In the rows, 128 means zero.
Where one turn sends some rows of the set: a few examples, then the rows asked
dopaz: [103 144 128 131 133 112 125  93 144 109 121  89 130 116 111 117 141 137
 126 133  96 117]
Vodi: [ 98 128 129 129 133 119 131  96 132  92 122 100 131 122 108 124 146 126
 148 145 101 100]
kifo: [161  95 133 116  95 151 167 124 107 173 123 148 118 104 135 129 124 124
 171 100 140 132]
naled: [106 138 125 139 125 119 127  85 142 116 120 100 134 155 114 108 133 136
 114 139 102 150]
fav: [103 130 134 137 138 109 136 113 165  97 126  99 145 118 113 125 157 127
 139 139 111 113]
toz: [164  93 119 119  90 147 156 100 103 165 101 164 126 102 135 131 121 125
 159  96 137 134]
Zel: [113 137 137 136 135 128 126  91 147 100 103  95 131 148 101 121 136 144
 118 122 110 142]
taz: [ 88 138 128 128 134 108 127 106 150 109 129 110 138 119 117 122 158 143
 118 148 116 123]
Romur: [140  98 121 122  83 133 172 131 127 163 130 161 127 120 142 142 110  97
 144  85 169 132]
Paf: [161  98 119 116  90 137 169 113 116 180 123 163 130 102 141 112 127 117
 171 109 130 148]
Baf: [114 157 140 129 123 125 136  99 148 102 109 103 126 145 108 105 140 133
 100 129 113 131]
Pefot: [100 151 119 137 127 122 123  97 148 113 119 108 136 148 108 115 146 136
  99 139 123 138]
mut: [153  97 129 109  96 142 154 127 119 183 128 166 118 106 142 132 128 119
 158  85 136 136]
bito: [142 105 118 115  85 143 180 130 115 151 120 158 122 120 128 133  92  94
 156  91 159 136]
gavo: [ 96 126 130 140 132 108 144  96 155  99 115  94 135 111 101 133 147 136
 131 141 116 108]
Mak: [138 102 117 116  83 133 184 118 123 150 126 168 139 120 138 121  96  90
 154 105 158 153]
gek: [148  92 118 105  86 133 181 127 123 149 124 164 125 100 147 130 100 113
 164  92 148 132]
zil: [167  97 115 114  85 146 171 119 121 170 122 155 121 111 144 120 103 115
 155  90 145 138]
kabup: [149 108 120  94  91 146 159 127 119 186 109 159 127 115 147 125 119 131
 168 101 135 131]
mol: [154 110 113 110  94 154 167 131 126 179 123 174 136 117 144 121 124 118
 163  99 129 142]
Zopaz: [138 106 108 120  81 145 188 134 132 157 131 170 140 122 146 128 115 103
 154 108 157 132]
zuked: [132 105 113 104  78 130 184 131 131 161 114 156 133 128 148 134 100 109
 156 101 169 124]
Gabuz: [117 141 120 142 121 137 126  85 131  96 116  90 129 160 112 117 134 124
 127 135 114 122]
Mifin: [102 143 132 139 126 112 132  97 148  94 124  87 133 140 120 119 127 133
 114 133 117 128]
bino: [118 146 129 139 133 130 125 102 163 105 114  92 135 154 107 115 144 126
 118 122 112 133]
benu: [ 83 127 126 135 126  97 141  94 146 109 125 107 140 116 111 121 141 129
 129 148 102 117]
Tob: [101 139 149 128 127 108 142 108 149  98 121 107 134 116 118 111 155 136
 121 144 112 106]
sebud: [143  91 120 122  79 139 174 111 109 136 109 164 137 115 143 144 105 105
 153  97 170 132]

mut -> fav
Zel -> kifo
Paf -> benu
And these:
sebud -> Gabuz
Mifin -> zil
taz -> Zopaz
Tob -> zuked

